Each path below is one point turned by a fixed rotation once a step. After each direction that follows a path, write how fast that rotation turns it, in degrees per step (0 if it stays still).
Each turn is a multiple of 5 degrees from 10 to 175, or 0.
Each row of a path follows its step; steps can be skipped.
Path 1:
step 3: [-52 -17   6  -7  22   8 -39 -24 -76 -28   5  28 -47 -19 -22  31  63 -26
 -18  -3  28  32 -30  16  14 -27   6  19 -79 -12  57 -12  14  26 -11   1
  -9 -36  24]
step 4: [ -7   2 -51 -23 -11 -10  32 -17 -58 -46 -62   3  27 -24  -3  92 -35  -3
 -30 -25  40  -3 -11  32  62  25  17   9 -29 -13 -17   9  12   8  53  -4
   2   9  17]
step 5: [-38  34 -22  42   0  -5   3  23 -58  14  17 -58   0  13   6 -18  -1  37
 -58 -64  10 -15  -6  12  39  32 -36  26 -10 -22  46 -48 -17  -1  61  12
 -45 -41  -3]
step 6: [  6  58  11 -26  -2 -20  -4   0  -2 -23  -6  19 -49 -42  39  10   1  26
  -5  22  19 -24  -1  10  75  10 -60 -41  10 -46 -19 -12 -80  25  13  54
 -35  -7  22]
step 7: [-30 -38 -10 -23  -3  -7  57  22 -70 -28  26  10 -31 -52 -20 -14  16  -9
  18 -11 -45   9 -40 -56  -8  24 -65   6 -18  -2 -17 -45 -33 -20   0  17
 -40  32  40]
step 8: [ 38 -19   3 -28  22 -13 104 -35 -30  -2   1 -17 -13 -62  24 -17  13  14
  -9  -6  33  47  30  -9  -3 -46  -9  28  11 -27 -46  19 -38 -10  66 -15
   5 -28   6]
step 9: [-22  36 -17   9  -8 -44 -20  14 -33  23  22  -7  10 -36  -3 -20  32  54
  71  26  21  77 -10  17 -22   5 -45  59 -16 -40  33  -4   0 -22  49 -15
  27   0  25]
step 10: [-11  45 -40  10 -14  40  52   6 -30 -11  23 -21 -14 -33   4  11  27  49
   0  65  72  -8 -47  11  21 -37 -23 -34 -20 -27 -12  42  33  -9  -5  27
  39  50 -12]
step 11: [-15 -67 -71  -8  -8   9  -6  41 -12 -17  29 -51  -9 -31  19 -16 -30  42
  46  20   7 -21 -56 -11  37 -18 -26  19  -3  37  -1 -46  21  28  47  -6
  22  -8 -59]
step 12: [  7 -46  26  -9   7  57 -37  -6   4 -29  16   8 -49 -46 -41 -25   7  39
 -17  22  65 -44  54  26  10 -24 -58  -4 -18 -14  -3   3 -12 -13  51 -22
  -1 -30 -42]
step 13: [  4 -20 -14 -35 -43  -4 -53  41 -37  16 -24  34   6  -6   6  25 -17 -59
  31  18  42  -2   5 -23 -23   3 -73  11 -28 -65 -35 -23  31   2  47  -4
 -27  34 -41]
Directions:
[ -2 -11  28   8   5   8   1   0  -9   9  -4  17  -6  -7  -9  -7  -1 -12
   9  -1   5  11  -5 -13   0   5   3  -8  32  -6  -8  -7   5   3  13  11
  -5  -1   1]  60
[  6  -6   0  15   4 -17  -7   3   0   0  10  -4 -13  -3 -17  11   1  10
   7  22   4   0   4  -7   3 -23  15   8  -3  12   4   6  25  -3   8   8
   8   4  -5]  40
[ -1 -13  -4 -11  -3  -5   1 -12  -8  -3  -5   5  -6  -3 -15  -3  -1   1
   2  -1  -3  -4   1  19 -22  13  12   7  -8   3 -19  17   6  -2  19 -10
 -18 -18   0]  85
[ -2  -5   5  -1   3   5  14  -2  12  -4   5 -17  -5   9   7 -11  -9   2
   5  -4   1   6  28   9   9   4  -1  19  16   7  20  -4  -2  -4  15   0
   0 -19  -8]  110
[ -9 -10  11  -4   1   2   8  -2   8  -5   0  -8 -11  22  -3  12   5  20
  -6 -15   9   2  -4   0  -7 -15 -11   2   3 -20 -17  -2  13  -2 -18   8
   1 -16   5]  160
[-20   2   2  -8 -11   2 -18   0 -10  13  -2 -16 -12  10   7 -10  -9  -3
  10   1  -6  16  -7 -13  -1   1  14  12 -16   2  -8 -23  -1 -14  -1   1
  -7   3  -5]  175
Path 2:
step 1: [ 21   1  -2  62  49  34 -22  -4  63 -65 -47  37  43 -33 -41 -28 -21  23
 -21  12 -28  25 -31 -10  -4   5 -60 -45 -19 -23  10  -6 -13 -52 -12 -12
 -13 -65   9]
step 2: [ 13  -8 -24  24  42  29  24   4  43  68 -18  28  25 -31  13  28   0 -37
 -59  27  46  21 -37  59  -1  32  10  11  18 -54  14  -7 -19  59 -30 -49
   3 -55   3]
step 3: [-43 -18  15  68  25  -6 -18  -2   4 -47   1 -31  -9 -42  31  50  14  62
 -36   7  47  28   7  16  39  14 -18 -15 -30 -72  30  27 -10  16  57  10
 -55 -34  22]
step 5: [-32  -9  53  -4  66  60  -7  57  66  18   3   0 -61 -30 -30 -10  43  19
 -13  11  65   8 -50 -19 -19  46   3  12 -21 -32 -12   0 -11  -9   4 -43
 -13 -40  -4]
step 7: [  7 -33 -11 -11  17  59  15  24  27  13  25  -2  28 -36  23  39 -30  54
   1   4  18   6   5  -7  -4 -25  57 -25  24 -92  -7 -56 -28  48  -9 -10
  -1 -65 -51]
step 8: [-33  29  19  45  27  79  41  -2  29 -11 -15 -49 -63  30  20  62  26  91
 -49  19   4  29 -15 -16   6 -15  -3   4  23  -7 -20  15  -8  -4  31 -14
  11 -16  48]
step 9: [-31  26  56  15 -11  -2  12  15  59 -60  -9  42 -16 -49 -21   5  39  29
 -15 -42 -37  20  14  14 -11  -7  43 -16   8 -13  22 -22  33  30  10 -45
  81 -63 -28]
step 10: [ 11 -36 -11 -46  43  -8 -20  40  19  -4 -20 -76 -64   0  -3  32   7  33
 -33  25   3 -14 -43  12 -51  10  26  -8  -7 -15 -24 -70  40  35  -4 -46
 -16 -68 -13]
step 11: [ 37 -59  24  61   6  49   3 -54  40 -54 -16 -18 -55 -10  22  39  18  53
  44 -28 -60 -25 -23  19  19  -4  -7 -23  14 -12 -33  25 -37  27 -18 -21
  -2 -41  -9]
step 12: [   7   24   48   17   -7   22   35  -26   13   38   -2   15  -13   -6
   10   -4   27   25   -4   33    0   31  -26   19  -32 -114   29  -52
   10  -25   15  -46   15   26  -30   -5   12  -87   -5]
step 13: [ -7   1  18 -29  50  49  31 -56  16 -30  21 -49 -36 -53  24  40  23   4
 -50   8 -32  53  29  19 -48  29  -1 -32 -43  25 -34  -9   4   7  34 -28
  -6 -56  43]
Directions:
[ -7  13 -13   3   7  -8 -11   9 -19 -10  21  -2  13 -18  10   2  18   7
   8  -2  -5   8  -5  14 -14   7   4  -3   5   9   0  -7  14  11   6   9
 -11  -2  -6]  110
[-20  -6   4  -2  13   1  -3   7 -10  -3  -2  -9  -9  -3  10  17 -13 -12
  -3   2  13  -5  -8  -8 -15  -9 -17   3  -4  12 -21  21 -10   8  12   2
   3  -5  -1]  140
[-21   4  -2  12   9   2   9   2  -3  -1  11   2   9   0   1  -7  -7   5
  -5  -9  25   1  -9 -20   3  20   9   5   4 -23  -1   3   4  -9  -6  -1
   0  19 -12]  25
[  0  -5  -5   6  -2   0  14  12  14   9  12  15  -3  13  13   7  13  -6
   6  -8 -10  -3 -19   8   0   3   1  21  -5  -6  -7  10   6 -15  -2  21
   5 -14  11]  115
[  8 -11  -1 -14   7  14   2 -10  -1  -6   2   2   4  -6  12  -6  11 -17
  11 -22  -5  13  12   0   4  16  14   2   3  -2   2  19 -15   8  11 -11
  11  -4  -8]  170
[  0 -10   0 -22   0   4  -8   4   0  23   5  15   0   3 -15   1   6  -4
   2  -1   9   0 -12  -5  -8 -14   8 -10   6 -20   0   1  15  21  15  -3
  -5   6  12]  145
[-11  -3  -5 -11   0 -22 -10 -17   2  -9   8  -4  -7  -5  -2  14  -9 -17
  -9   8   3 -12   2   6  11  15  20   3 -17  -9   3 -12  -1   8  -1   9
   9  -9  11]  100
[ -5   6   1   1  -2 -22   2  -1  -5 -17 -14   1  12   8  -3  -7  -2  -5
   7 -13  -2   8  -8  -9  -1 -25   3 -13  -7 -12  15   6   3  -7  11  12
  10 -17 -14]  130
Path 3:
step 0: [-16 -10 -16  21   2 -22   0  -9  34 -45  -3 -37 -11  54 -40  23 -31   5
   3 -11  22 -62   9 -46 -44  -6   7   4 -20 -31   1 -16  24  -9   9  21
   6 -92  13]
step 1: [-20  13  18 -19 -12 -12  -2 -23  16 -14 -30  -8   3   9  42  19  48 -21
  12  17   5   1 -23  -2  32 -48 -53   8 -70   6 -40  -7   8 -44 -52  -1
 -50  39  34]
step 2: [ 31  27   5  30   7  27  -5   0 -31  40  60   5   1   6  40  13  -6 -19
 -10  -2 -15 -15  30 -58  -6  -8   5  22 -15  39 -29  -9   2   3 -11  33
  57 -87  31]
step 3: [-11   6  26 -36 -12 -42  75  19 -10  26 -70  12   0  -5 -12 -27  -1 -31
  24  -5 -10  47 -25 -37 -30 -15 -24 -58  12   8 -37 -12   5 -27 -38 -22
 -11 -15  -1]
step 4: [-27  44  14  55   1  -7 -45   9 -13 -29 -38 -23 -36 -30  10   1 -21  46
 -33  22 -24 -45 -18  -2   8  -4  15  23  19  35 -42  10  25  27 -24 -39
  40 -48  17]
step 5: [ -3 -10  -6 -12  42  15   1   0  55  31   0  28  17 -43  26 -19   7 -83
  12  28  12  17 -18   4 -22 -35 -51  18   9   5  -3 -19  10  20 -34 -55
 -15  -3 -61]
step 6: [-27 -24  -4  17 -15   0  -4 -11 -44  37   0  28 -12 -36  38  -7 -49  52
 -31  48 -12  22  -5 -29  45  38  -3   8  35  58   0  31 -37 -28  12  22
  27  -4 -36]
step 7: [ 11  28  37   9  45  30  20  56  13  12  -4  18  -3 -15 -55  10  -7   5
  19  -5 -39   7 -51  -4  -3 -16  -1 -45  32 -61  11  12  -9  35  14 -17
 -10  -4 -78]
step 9: [  5  -4 -45  -9  29  39 -18 -13  37 -22  20 -24  16 -65 -17  -9 -32 -19
  36 -12   9  -4  16   7  -6  32 -11  -5  11 -39  71 -17  -1  32   5  66
  15 -13 -50]
step 10: [-37 -30  11 -51 -20   5 -10  -2 -30  28   3  -7   2  13 -17   6  -3  49
 -29 -16  47 -12  22  -5   5  33 -16  12 -16 -38 -34  28 -26 -50  38   5
 -49  72 -35]
step 11: [ 56  52   6 -12  23  14  22  13  13 -13  55 -28  -2   2  -9  -2   4  37
  16   8 -29  -9  12  15  33 -29  67  15 -27 -39  13   7  25  52  18  59
  13  33  13]
Directions:
[-18 -10   0  -9   5  -8 -10   8   5  15   5 -11   3   7   4 -19  -6  -3
 -12  -8 -14   2 -18   2   0  -2 -15 -10   6   3  -5 -18  -1 -11   8   1
  -9  18  17]  160
[-15   3   0  -2   4  -3  -7  -4  -9   7  16 -14 -22  15  -7  17   2   1
  -7  14   5  -6  -2 -12  -8  21   8   8   0  13   4  -7   4   0  10  -8
  23   3   1]  170
[ 10  -4  -6 -11  -1 -23  -6   9   0  -3  22  -3   6 -19   5  15  -2  14
   0   1  18   7  -8  11   9   6  -2  -5  13 -25   6   1  -2  -2   7  -7
   5   3   2]  25
[-17  14  -2  -3   2  14  16   5   9  -3 -14   3  -2   5  20  19  -1   8
  -3 -21   0  -9  -7   5  17  -5  10   0  -2  -7  -3  -7  16  -5  16 -14
   2   2  -5]  110
[ -1  -1   3  20   7 -18  -2   6   0 -15 -11 -19   9  13   3 -13  -3   9
  21  -8   3   3  -2  16 -13  16   0  -5   4   4   2  -5  18   8  -8 -12
   4  -3  -4]  85
[-14  15  15   1  17  -7  -5   0   2  13   8   0   6   2  -7   4  10  -4
   2   2   8 -16  -4  29   1 -23   1   7  -2   6   1  23   0   4  -7   3
   7   5   8]  110
[  7  14  11  13 -11   7 -17   7  -3  -8  -1  -7  13   4 -13  11   3   8
  -7   8 -13  -6  10  -5   5  -6 -15   0  -9 -15 -13  -9  -6   3  -5 -21
   2  21  -4]  115
Path 4:
step 0: [-43  46  73  47  45  18  17 -11 -45 -26  -2   6 -21 -40  13 -48   5   8
  -6   3   6 -32 -20 -13  33   6   4  32  -2  -6  67 -32  -6  63  25 -60
 -24  14 -30]
step 1: [  1 -38 -14 -26  41  44 -41   0 -22  15 -25  23  -9   3  53  -2 -58  50
 -40  -2 -33  30 -14  63  53 -15  15 -35 -14 -66  36  42 -30 -10  13   8
  -8 -37 -21]
step 3: [-35  54  30   8 -24 -14   8   2  -9 -32  20 -12  10  -8  18 -24 -19  18
  -9  13   0  26 -24   9  -9  22  88 -13  44  41  53  36 -68  45 -23  28
  73  16   2]
step 4: [-41 -47  18 -34 -48 -19  37   4  31 -18 -22  10  -1  10 -46  29 -27  15
 -41 -11 -20  36 -21  -7  33  30  12 -65   0 -22  -6  84  51 -38   6  15
 -17  37 -40]
step 5: [ 19 -24  30 -47  -8   6  22 -10 -13 -80   8 -75  19  -9   8  34  29  60
  11  22   4  22  34 -39 -73 -30  -4  -5 -11  18 -59   0  -6  18  -8 -47
  20  21  -3]
step 7: [-30 -24  55  23   5  12  30   8 -34 -19  44  45 -24  -7 -52   8   2  28
 -29  -3  -4 -53  47  -4   0  19  32 -47 -37 -45 -57 -13  34 -12  34   5
 -45 -70  -5]
step 8: [-12 -53  12 -35  60  15  26  12  -4  24 -15 -42  37  31  23  37  17  -6
 -19  17  58 -20  -2  21  13 -64  22  -5 -10  33  -2 -37 -70  11  33 -55
 -33 -28  30]
step 10: [ 30 -14 -21 -36   8  14  33  59  15  23  49   4 -23 -12 -19  19 -62 -22
  14  -7 -14  33  69  -9   7  65  42 -34  44  37   5 -21 -33 -20  19  18
  -8 -71 -33]
step 11: [  7 -14  -5  -2  20 -57  60  10  41  34 -24 -20  27  19   1   2  83 -49
 -21   0  16  36   9 -21  17  36  22   5   9  17  44  31  11  28 -15 -97
  28   2 -21]
step 12: [-19  -1  34 -11   5 -18  -4  10  -6 -13 -11  45 -32 -18  45  42  37  39
  33  64 -49  81   6  44 -24   9 -35   8  -3  31  22 -16  44 -25   3  34
  58  -3 -45]
step 13: [  52  -40    2    3   53  -20  -32   43  -16   -9  -28   -6    6   48
 -106   22  -32   -6   -4  -14  -54   33   37  -26    0   27    2   19
   -3  -10  -23  -42   11  -42  -28   -8   34   32   15]
Directions:
[ -8  -6  13  -3  -1  -3   3 -21  -9  11  -4  12 -18   7  10 -22  -1  -6
   5  -5   6  12  -1   6 -20   4   2   5  -5  18  -9   1 -13  -9 -15 -10
  -9  10   1]  120
[  4  12  -6  23   9  -8  10  18  -1   6  19   5  -4  -8 -16 -16  -5  -8
  -4   1  -2  -8   5 -14  -3  10   1   2   3   2 -14   8 -23   4  -8  17
   6   4  -4]  100
[  3  23  -2 -24  18   6   3  11   1 -14   6   8  -1  12  17   4  -6   6
   9   5 -13   0  -1   5 -23  -9  12  -4   6   3   2  -2 -14   0   7   9
  -4  -8   1]  155
[  0   3 -12   3  -9   6  -4 -18  16  17  20  -4   8   8  -2 -10  -4   0
  11  24  -1  -6  -1  -8  -9 -12   9   8  -3 -16  10  -8   6 -12  -5   3
  -9   9  -7]  0
[ 5  6 -4 12  0 -2  4 11  4 12 -9 -8  0  9  1 -9  0 26 -6  9 -7 34 -5  0
 -3 13 11  9 15  4  1  7 14  4  5  2 -4  3 13]  40
[  2 -12   0   8  16   9   2  -8   9  -6  -8   2 -20  -4   2  -9  12  12
   0  -7   2 -10   2 -10  11 -11  13  12  -9  -5  -8 -14  -3   3  21  15
 -15   5  16]  45
[  0  -7   0   9  16  15   3  11  12   4 -18  10   0  -6  12   1  -5 -24
   8  15  -5  -6   3  -1  -3  14   4  20   5   3  -5  -4  11 -13   3 -11
  16 -12  -2]  25
[ -6  17 -20   5   3   3  -2   4   6   5  -6   6  -5  -8 -11  -4  11   5
   1 -12  11   1  -8  12 -12  -8   4  -6 -19   8  -9  14  18 -13  16  -3
   1  -2 -23]  145
Path 5:
step 1: [-32 -10  36  -9  -5 -37 -26  50  -5  15   1 -31   1   7   7  44  -4   4
  39 -86   6 -16  -3  51 -50 -22  14  38 -46 -24 -43  14 -16   1  29  50
 -12 -26  15]
step 2: [-20  39   4  17  39 -23 -41  55  -3   0 -26 -21  46  -7  54 -14 -24  34
  -7 -50   2  32 -43  -8  12 -11  23  30 -20 -50 -14 -54   1 -45  16 -14
   6 -15  45]
step 4: [-15  13 -16  57  30 -43  19  25 -29  39   0 -17   1 -23   6 -16 -26 -72
  37 -64  29   8   6  35  13 -13  32  73 -31  -4  -8 -18   0  -5 -16   8
 -11  37  36]
step 5: [-20  60  14  52 -10 -38 -24  10  17  -8  18 -19  10  -8  28   0 -46  -2
  24 -38 -31   3 -25 -29   8 -59 -11  -5 -45  -8 -34  36   8  -6  37  -4
 -61  50  50]
step 6: [ -7  28  -4  13  19 -64  30  36  41  -5 -46 -62  15  36  -3  -7 -11  -6
  59 -52  19 -14 -28  34  -6   5  36 -46 -18  21  28 -22  -9   2  34  -2
 -11  36  48]
step 8: [-52  -1 -19  46  30  -8  12  23  -6 -17 -37 -21  62   9  48  -9   3   6
   6 -37 -20  -4  26   3  -8 -13   8  -4  12  14 -54  -2  46 -46  37   9
  20  29  88]
step 9: [-32 -25  34   9  -3 -18  -2  26  29 -11 -15 -50  29 -14 -44 -33   9   4
  18 -66 -10  -7 -19  13  45 -34  -5  50   7  52 -12 -20   6  -8  50  65
 -35   9  31]
step 10: [  7  11 -51   0  32 -14  11  12 -10 -27  17 -48  17  -2 -12 -26 -35 -20
  -7 -74 -44 -15 -16  47 -29 -42  15  47 -32 -24   6 -31  54   2   8 -12
 -20 -18  61]
step 11: [ -11   56  -10   32   -2   -4   11   10   -9  -19    3 -102   -5    6
   35  -28   18   -8  -33  -58  -28   48   -6  -29   20  -15  -18  -16
  -18   13   14   -7   25  -45   26   24  -31   40   17]
step 12: [-48  19 -62  26  14  -9  50  -9 -17 -11 -21 -64 -19  30 -23  -1  -8   7
  44 -39  15  -5  18  28  12   5  38   7 -62  37 -49 -23  11  18  33  43
 -27   6   1]
step 13: [-30  13 -35  39   9  22 -52 -21 -41 -47 -26 -55   6 -40  27 -12 -10  -2
  44 -48   5 -10   7  26  38 -79  -1  -2 -37  -4   4  -9 -38 -19  -4  11
  -7   5  41]
Directions:
[  0  18   4   1   4   2 -12   0   8   0   6  -8  11  30   8  -4  -5 -11
  18   3 -12   3  15  22  13  -5  -4  13  10   3  -4  -1   1  -8   6  -7
  -1  -6 -14]  0
[-11   4   3   0   7   2   6   3 -12 -15  13  -3   3   3  -9  18  -3  -3
   0   7 -11 -10   9  19 -30   4  13 -13   2   4 -12  11   7  13   2 -10
   4  -4  12]  160
[-12   9   6   8   7   8  17  -7   7  -1  11  21  14   0  -4   0   7   7
  -1 -10  -4 -14 -13   6  14 -19  12  -8  -3 -15  -3   5 -20   2  12  13
   2  -5  -7]  95
[ -4 -11   9   1 -11 -12   7  -5  -1   1 -15   9  -5  11   2  -2 -15   0
  23   6   3 -13  16  -8   7 -18  -5 -22  -2   4  12   9  -5   2  -2 -14
  11  11   8]  45
[  2   5  19   1   8  -8   2   5   8  -3  -2 -19  12   9   7  -8   6  10
  -8   3   4 -21 -12  -5  -9  -2 -10   3 -19  -7  21   4   9  12 -10 -12
  -4 -17  -6]  85
[ -5  -8 -14  -3  14   5   6   5  11  -7  14  -5   0  -4  -3  14   7  -7
   6 -13   3   2   4  -1  -6  -7 -10  -4  18 -19  25  -8  11  -1  -6  -7
   6  20 -16]  100
Path 6:
step 0: [  8 -33 -17  13  -5  -2  30  10   0  51   5  82 -11  22 -14  26  11  27
  -7  -9  13  32 -83  14   5  27 -30 -38  -5  33  20  -3 -62  23  36  47
 -34 -12  11]
step 1: [ 25  19 -53  -9  21  -8  55  38 -45 -19   7   0  17   8 -59  12 -38 -30
  20   9  12 -18 -40  -2 -42 -39  34  41 -19 -58   5 -21  65  35   3 -22
  18 -13 -17]
step 2: [  6  16  35 -10  50  11 -41 -13   4  15   2   4  39  29 -11  22 -11   0
  16 -43   4 -64  52 -39  23   8  -6 -57 -54 -12   8 -46 -39  17  45  11
 -15  59  -6]
step 3: [ 26  32  34 -28 -46  -3  55   7 -31  17   4  38  23  58 -19  42  -1  -6
  -9  36  13  21 -57  15  13  21 -57  17  53  33  14 -10 -21 -16  23  59
  33   4  20]
step 4: [-28  28 -55 -13  23  20  51  -4   4 -21 -19 -13  -2 -41 -14  39 -12  -3
  13  30  19 -39 -36  35 -28 -84  15  -8 -69   2  34 -22  -5  38  28 -22
 -16 -33 -22]
step 6: [ 65  41  29 -28 -46 -15  64  20 -15  -3 -33  28  36  59 -35  22 -24  -6
  10  17  -5 -21 -25 -39  -2  21 -29  15 -22 -20 -39  10  13  55  10  -2
  42 -20   0]
step 7: [-44  57   9   7  17   7 -14 -30 -32 -19  -1   0  -1  -9  -9  -2 -29 -21
  12  19 -10 -40  -9  51  13 -42   1 -19 -43   5  72 -71 -22  30  52  31
 -38  32  25]
step 9: [ 58  21 -39  -3  19 -17  59  18 -31  -3 -55  21  -9 -11 -35  46  -6  50
  50  10   9   2 -11 -25  34   1  18  -6 -63   3  -9  21  -7  41  57 -12
  21 -34 -14]
step 11: [-35  13  12 -48  11  14  48   8  31  -5  19  23  42  84  15  17  45 -18
  21  16  32 -25  -7 -37 -24  16 -66 -27   2  -8  -9 -40  -1  53  -2  35
   0 -27 -16]
step 12: [ 21  54 -18  19   2  27   8  11 -26  15  -9  29 -29 -11 -38  61  15 -13
  24   0 -30  44 -46   4  55 -42  15 -12 -42   3  56 -28   1 -13  74  -8
  30  -4  22]
step 13: [ 14  -9 -32 -33   8   7  44  40 -35  35  34   8  38  -7 -26   4 -72  12
 -57 -11  38 -62   0   5 -39 -16  11  -4 -25  17 -19 -14 -30 -29   5   7
 -19  50 -48]
Directions:
[ 18   4   6   4  -4   2 -18   0   0  -2  10  -8   6  -8 -11  18   8  -7
 -11  -1  -3  -3 -17  -5  -2 -17   7  21  22  -5   7  -1  16  -6  -6   6
  14   2  11]  160
[  0   5   2 -19  -8  -5  -3   7  11  24   0   9  -4  -4   8  -8   3 -14
   1 -16  -7   7  -4  -4  10 -14   3   9  -9  12 -10  -5  17  17  -8   5
 -19 -13   4]  65
[-17  -9   6  -9 -14 -11 -11  11 -10 -10 -16   5   4  11   3   6   1  10
 -15   5 -12  -6   1  14  -4 -15  -3   1   9  -7   9   7 -18  14  -7  18
  -6 -10   5]  100
[-18  10   1  10   8  -7  -1  -8  16  -9  -2   0   7  -8  -6  23   4  14
   4  -2 -20   6  10 -10 -15   2   9  14 -11  10 -10  -2  -1  10  16  -3
  -6   4  13]  145
[ 11 -30   5   7  14 -14  -6   0  -7   3   1  -7   4  -5 -13  -4 -18   7
   0 -15   4   7  -2  -1  -2   6  -3  17  -8 -14  -7   2   0  24  -1  -2
   5  -5 -14]  85
[-11   3  -2   4   8  15   7  10  -5  -1   5  -1  -9 -18  -3 -12  -3 -14
   6   5   7 -21   5  22 -23  -2  12  14  -2  -2  -3   1   5  10  -6  15
  -5  15   1]  120
[ -8   8   3 -17   5  -4 -11  -4   3 -14  25  -6  20 -11   0  -6 -10   2
 -16  -5   6  -2   1  13  17  -7  14  -8  -9 -12   1   7   1  -6  10  -9
 -15   5  -3]  130
